Named moves (each a turn or a mirror), then the moves between two rows, first move first; the first pair answered:
j_382:
[3,2,-2,4,18,-2,-4,8,-4,6,0,-18,-7,7,-7,-3,1,-7,11,-8,-1,16,-17] |-> [-5,14,-1,1,-3,5,8,5,0,3,12,-19,-1,15,2,2,5,-9,9,-17,1,17,-9]
[-20,-1,-5,3,-40,11,38,-1,26,-29,19,-11,21,2,-5,-1,5,12,-24,-27,3,1,25] |-> [5,-38,-9,13,43,-18,5,9,4,-18,-15,3,-6,-10,-39,-25,-12,26,-17,-8,-3,1,-7]
[-8,-6,-10,-1,10,9,1,-1,6,-13,14,-7,3,-6,-21,-17,-14,17,-18,-36,-7,6,10] |-> [-8,-6,-10,-4,10,10,6,0,6,-13,16,-6,0,-6,-20,-12,-15,14,-13,-37,-8,4,11]
j_862:
[-10,1,2,-3,-9,9,18,-2,11,-5,9,-7,7,6,-6,-8,3,6,-4,-14,-3,-5,2] |-> [-4,14,-8,-5,-3,11,-1,-6,-2,14,8,-5,13,-8,5,1,2,2,10,-10,-8,7,6]
[-6,17,-7,1,-16,8,1,1,-5,5,6,-11,8,4,-4,4,3,-1,23,-7,0,15,-10] |-> [3,7,-6,-1,13,0,-28,-7,-9,5,-12,9,19,-18,-3,-7,-10,5,9,0,1,2,8]
[4,-10,-4,-6,24,-1,-7,24,12,5,4,-11,1,-9,-27,-25,-22,3,0,-15,-1,6,-1] |-> [-4,-3,-4,-4,10,3,2,27,9,7,7,-22,-2,0,-22,-21,-19,3,3,-19,0,12,-9]
j_516:
[13,-7,15,-14,15,-17,-13,-5,-1,6,-14,25,2,-9,10,6,-2,1,-9,9,-4,-12,15] |-> [-2,-10,0,-18,12,1,-1,6,9,-2,11,3,0,-7,-11,-14,-16,10,-5,-31,-13,13,10]
[16,-16,-3,1,13,-8,-3,-3,6,3,-14,23,-4,-20,-19,-3,-16,8,-9,-4,-8,-17,5] |-> [2,-11,-10,3,-3,4,19,5,9,3,7,-3,-13,1,-27,-8,-12,4,1,-25,-10,1,-12]
[-7,9,10,6,-25,8,13,-7,30,-4,38,2,4,13,-9,4,-15,7,-22,-2,4,0,11] |-> [2,11,19,6,-27,4,9,-11,24,0,27,13,3,16,2,15,-7,-2,-19,22,10,-10,8]
Pairs:
Each pair is 2 to 4 moves apart.
[-9,6,14,-10,-14,10,7,-2,22,-23,5,2,4,4,-1,-6,-6,6,-35,-7,1,-14,16] |-> [7,2,0,-8,36,-1,-28,3,-20,16,-6,4,-13,-4,5,-6,-11,-5,7,12,-8,17,-14] | j_516, j_862, j_382
[23,-28,3,17,34,-26,-26,4,-30,10,-22,21,-11,-27,-7,-20,-28,1,0,14,-3,-6,14] |-> [3,17,15,5,-56,-1,17,-12,-7,5,6,8,6,0,36,20,1,-20,5,20,9,-12,38] | j_516, j_516, j_516, j_382
[3,9,-2,-3,-20,0,1,-8,7,8,1,11,3,7,11,11,20,-19,13,-1,7,-13,31] |-> [8,-14,-8,5,27,-7,-10,8,-4,10,-9,2,-18,9,-24,-12,4,-4,13,-8,4,-2,2] | j_862, j_516, j_516, j_382
[-2,14,7,-5,-13,6,20,-5,-3,-11,11,4,12,-10,21,12,13,-8,-11,-1,6,-14,9] |-> [5,-6,13,3,6,-8,27,2,-3,-20,-2,6,-4,-1,5,11,12,-3,-18,11,6,-23,-8] | j_516, j_382, j_862, j_516
[15,-9,23,0,6,-1,4,4,23,-19,-8,16,5,-7,-1,-1,10,8,-23,2,7,-26,31] |-> [9,-9,5,-7,22,5,-5,14,13,-12,8,5,-1,-21,-17,-18,-3,17,-7,-34,-13,3,21] | j_862, j_516, j_382, j_516
[-29,12,-7,-3,-8,-11,21,3,-6,21,6,-10,-28,9,14,4,7,-4,7,1,-6,28,-9] |-> [-18,-12,0,0,22,-22,7,1,8,-9,-6,15,-16,-15,-7,-14,-15,14,-32,-6,-7,2,18] | j_516, j_862, j_516
[14,5,-5,-17,-9,4,-13,-13,2,-9,-9,29,10,-6,19,5,5,0,-6,2,4,-12,30] |-> [7,-9,5,-7,-4,1,15,-5,16,-27,-9,24,-4,13,-1,-3,5,10,-18,2,12,-21,16] | j_382, j_862, j_516
[4,-5,0,11,8,-25,29,4,-27,3,8,7,-26,23,10,-8,29,-30,-12,30,18,-48,-11] |-> [-17,-9,-24,3,2,4,33,16,-11,-10,40,-11,-15,7,-22,-42,4,-16,-20,-38,-3,-17,2] | j_516, j_516, j_382
[-2,8,16,14,-27,5,26,-6,9,-4,11,-1,0,7,6,18,8,-11,-7,24,13,-9,-6] |-> [-10,9,6,7,-29,15,20,-2,20,-12,28,3,15,-10,1,5,-6,-5,-17,0,4,-2,12] | j_382, j_516, j_382
[1,0,21,6,-12,-25,5,-10,10,-19,-35,26,18,2,14,20,2,-2,-17,32,4,-30,28] |-> [4,-10,20,14,17,-32,9,-3,0,-13,-45,16,-6,19,5,18,4,-2,-4,43,6,-28,-5] | j_516, j_516, j_516, j_382
[4,-22,11,0,28,-6,-9,5,0,0,-6,1,-15,-1,-18,-21,-12,1,-3,5,12,-12,-12] |-> [-15,8,1,-3,-16,15,14,6,0,14,19,-16,-12,12,1,-2,1,-12,22,-11,6,11,-15] | j_516, j_862, j_382
